Rows are one point carried round by a steady rotation, each followed by how many ticks it has turned.
The counts run from 0 to 210.
[-0.70 -2.87  0.99  0.65 -0.24  1.74  3.56  1.73 -0.78 -3.05  2.84 -1.42
  0.55 -0.41  1.56]
173
[ 1.18 -1.73 -2.94 -0.18  0.37  0.05  1.40 -3.60 -0.74 -1.53  1.68  1.29
  0.40 -1.31  2.68]
48
[ 1.65 -0.35 -2.57  0.55 -1.04 -0.86  1.73 -3.41 -1.54 -1.43  2.56  0.47
 -1.25 -2.73  2.19]
9
[-3.26 -2.45  0.41  1.88 -0.57 -0.01  1.67 -1.55 -2.77 -0.89 -0.72 -1.27
 -0.12 -1.09  2.82]
52
[-0.31  0.66  0.01  0.34 -0.56 -1.23  3.09 -2.19 -2.38  1.71 -0.83  2.84
 -1.45  3.13 -0.84]
70
[-0.20 -0.48 -1.31  1.78 -0.24 -3.19  1.94 -1.83 -2.97  0.70  1.15  3.46
  0.30  0.22 -1.31]
37
[-0.46 -0.43  0.77 -0.17 -1.54 -0.60  2.48 -1.34 -2.97 -2.93  0.07 -1.32
 -3.31 -2.19  0.36]
170
[ 0.73 -0.60 -0.48 -1.50 -0.03 -1.01  0.43 -3.71 -1.67 -1.73  2.59  3.70
 -1.94  1.03 -1.27]
156
[-2.41 -0.12  1.04  0.86  0.41 -1.62  2.20 -1.04 -3.04  1.61 -1.30  2.55
 -0.12  2.53 -0.55]
71
[-0.40 -1.26 -1.80  1.43 -0.25 -3.46  0.84 -2.48 -2.57  0.19  1.20  4.13
 -0.73  1.71 -0.71]
77
[-0.14  0.71  1.78 -2.72  0.87  2.51  2.76 -0.88 -1.14 -0.11  1.58  3.15
  0.27  2.85 -0.72]
148
[ 1.21 -0.52 -1.98 -1.14  0.76 -1.46  1.08 -2.75 -2.26 -2.09  1.47  4.16
 -0.89  1.17 -1.43]
116
[-1.51 -1.57  1.32  1.16 -0.27 -2.51  1.22  0.01 -1.88 -0.72  2.88  3.15
  1.94  0.56 -2.02]
192
[-2.55 -0.86  2.55  0.26 -1.03 -2.78 -0.34 -3.15 -2.36 -0.57  1.55  1.63
 -0.66 -1.69 -0.81]
198
[ 0.70  0.91  0.02 -0.30 -2.11  1.55  4.46 -0.33 -1.11 -0.92  1.47 -0.59
 -3.35  0.72  1.66]
176
[-2.24 -1.61  2.22  0.48  1.00 -1.69  0.82  0.01 -2.47 -1.23  1.33  3.23
  1.03  1.06 -2.99]
152
[ 1.05 -0.83 -0.82 -2.00  0.95  0.14  1.40 -3.07 -0.33 -1.92  3.08  3.86
 -0.12  0.95 -0.93]
155
[-0.70 -1.48 -0.71  1.79 -2.14 -2.34  0.69 -2.46 -1.69 -0.73  3.06 -0.07
 -2.94 -1.80  1.00]
204
[ 0.88 -1.98 -1.11 -0.04 -0.63 -1.89  0.87 -2.18 -2.35 -3.80  1.91  1.08
 -2.90 -2.10 -0.69]
163
[ 0.78  0.27 -1.44  1.65 -0.72  0.37  3.39 -0.95 -3.36 -0.94  0.05 -0.78
 -0.93 -2.46  1.61]
16
[ 0.07 -0.10  1.57 -1.38  1.01  3.03  4.84  0.54 -1.56 -1.38  0.75  0.83
  0.24  1.01 -0.10]
141
[ 0.04 -0.17  0.12 -1.79  0.37  0.30  1.22 -4.21 -0.78 -0.66  4.20  3.01
  0.48 -0.12 -0.08]
195
[ 0.52  0.31 -0.48 -0.97  1.24 -0.28  0.97 -5.61 -2.56  0.04  0.52  2.64
 -0.55 -1.07  0.20]
42
[-0.92 -1.23 -0.31 -0.32  0.67 -0.28  0.02 -3.11 -0.78  0.51  3.70  3.29
  3.12  0.25  0.50]
0
[-2.17 -2.50  1.84 -1.80  1.50 -0.21  0.35 -2.60 -1.50 -2.67  1.80  1.14
  1.52 -1.06 -0.28]
160
[-3.42 -1.75  2.61 -0.10  0.21 -1.84 -0.41 -1.98 -1.93 -2.08  2.56  1.06
  1.69 -1.96 -0.61]
199
[ 1.24 -1.34 -1.93 -0.31  0.07  0.27  1.19 -3.22 -1.34 -1.36  2.60  0.83
  0.58 -2.73  2.15]
8
[ 0.43 -0.85  0.47  1.73 -1.30 -1.48  3.65  2.13 -2.11 -0.32  0.73  1.77
 -1.65  2.79 -1.39]
144
[-2.10 -1.67 -0.64 -0.36  1.17  0.25 -0.18 -3.71 -0.78  0.10  1.81  2.88
  2.81  0.21  1.11]
40
[-0.16 -0.43  0.78  1.87 -0.18 -0.47  4.02  1.99 -2.98 -0.36 -0.68  2.10
 -0.96  2.31 -1.26]
104
[-1.50 -0.55  3.25 -0.20  0.06  2.31  4.09  1.67 -1.77 -0.97  1.69  0.42
  1.18  1.10 -0.10]
180
[ 0.92  2.19  1.81 -1.22  0.03  0.50  3.12 -2.42 -2.21 -0.42  1.84  2.75
 -0.34  0.56 -2.56]
189
[ 0.13 -1.24 -2.06  2.62 -1.57 -0.28  4.06  0.82 -2.55 -0.40 -0.17 -0.57
 -1.99  0.04  1.96]
57
[-1.95 -1.08  1.50  0.06  2.93 -0.49  1.80 -0.77 -2.24  0.05 -0.32  3.23
  3.03  1.66 -0.81]
73
[-3.25 -1.78  1.33  1.43 -0.10 -2.50 -0.30 -3.16 -2.67 -0.22  0.40  0.80
  1.52 -2.69 -0.05]
5
[ 0.88  0.49 -0.71  0.42  0.32  1.99  3.94 -1.97 -2.59 -1.26  0.37 -0.85
 -0.51 -3.35  2.19]
15
[-2.05 -2.41 -0.03  1.77 -0.81  1.29  3.36  1.40 -1.54  0.59  0.72 -0.84
  0.20  2.11  3.03]
59
[ 1.91  0.98 -0.93  0.25  0.96  1.69  3.76  0.41 -1.57  1.59  1.73  2.37
  0.87  1.43  1.03]
28
[-0.30 -0.10 -0.69 -0.22 -0.57  3.29  4.23 -1.14 -1.21  0.65  1.08 -0.07
 -0.08  1.34  2.78]
21
[-2.89 -2.25  0.81  0.63 -0.73  1.16  3.28  1.46 -1.71 -0.10  0.06 -0.38
 -0.28  2.34  2.38]
99
[-0.59 -3.15 -1.10  1.24 -1.56 -2.75  0.98 -1.83 -2.23 -3.08  2.14  0.56
 -2.50 -1.43  0.26]
164
[-4.03 -3.01  0.85 -0.57  0.64 -0.72 -0.90 -2.92 -1.21 -1.35  1.34  2.38
  0.38  1.23  0.17]
119
[-1.88 -4.03 -1.16  1.04  1.14 -1.05  0.23 -1.60 -1.88 -2.05  0.96  0.93
  2.99 -1.52  2.05]
46
[ 1.05 -0.52  0.12 -0.85 -0.91  2.52  4.20  0.03 -0.66 -2.36  2.18 -0.65
 -1.67  0.75  1.84]
175
[-2.61 -1.53  1.35  1.17 -2.66  0.64  3.60  1.69 -2.16 -0.41  0.64 -0.70
 -2.74  2.29  1.21]
138
[ 0.75 -0.99 -1.18 -0.48 -1.59  1.38  4.36  0.05 -1.66 -2.11  0.79 -0.03
 -3.67  1.05  1.68]
136
[-2.67 -2.80 -0.48 -1.04  1.33  0.57 -0.58 -3.55 -1.13 -1.24  1.16  2.54
  1.93  0.85  1.10]
80
[-2.49 -0.50  0.58  1.79 -0.78 -2.59 -0.38 -4.27 -3.21  0.21  0.64  1.42
 -0.13 -1.43 -0.11]
4
[ 0.83  0.82 -0.33  0.73  0.16  0.46  5.14  0.45 -2.94 -0.69 -1.89  1.65
 -1.89  1.26 -0.75]
103
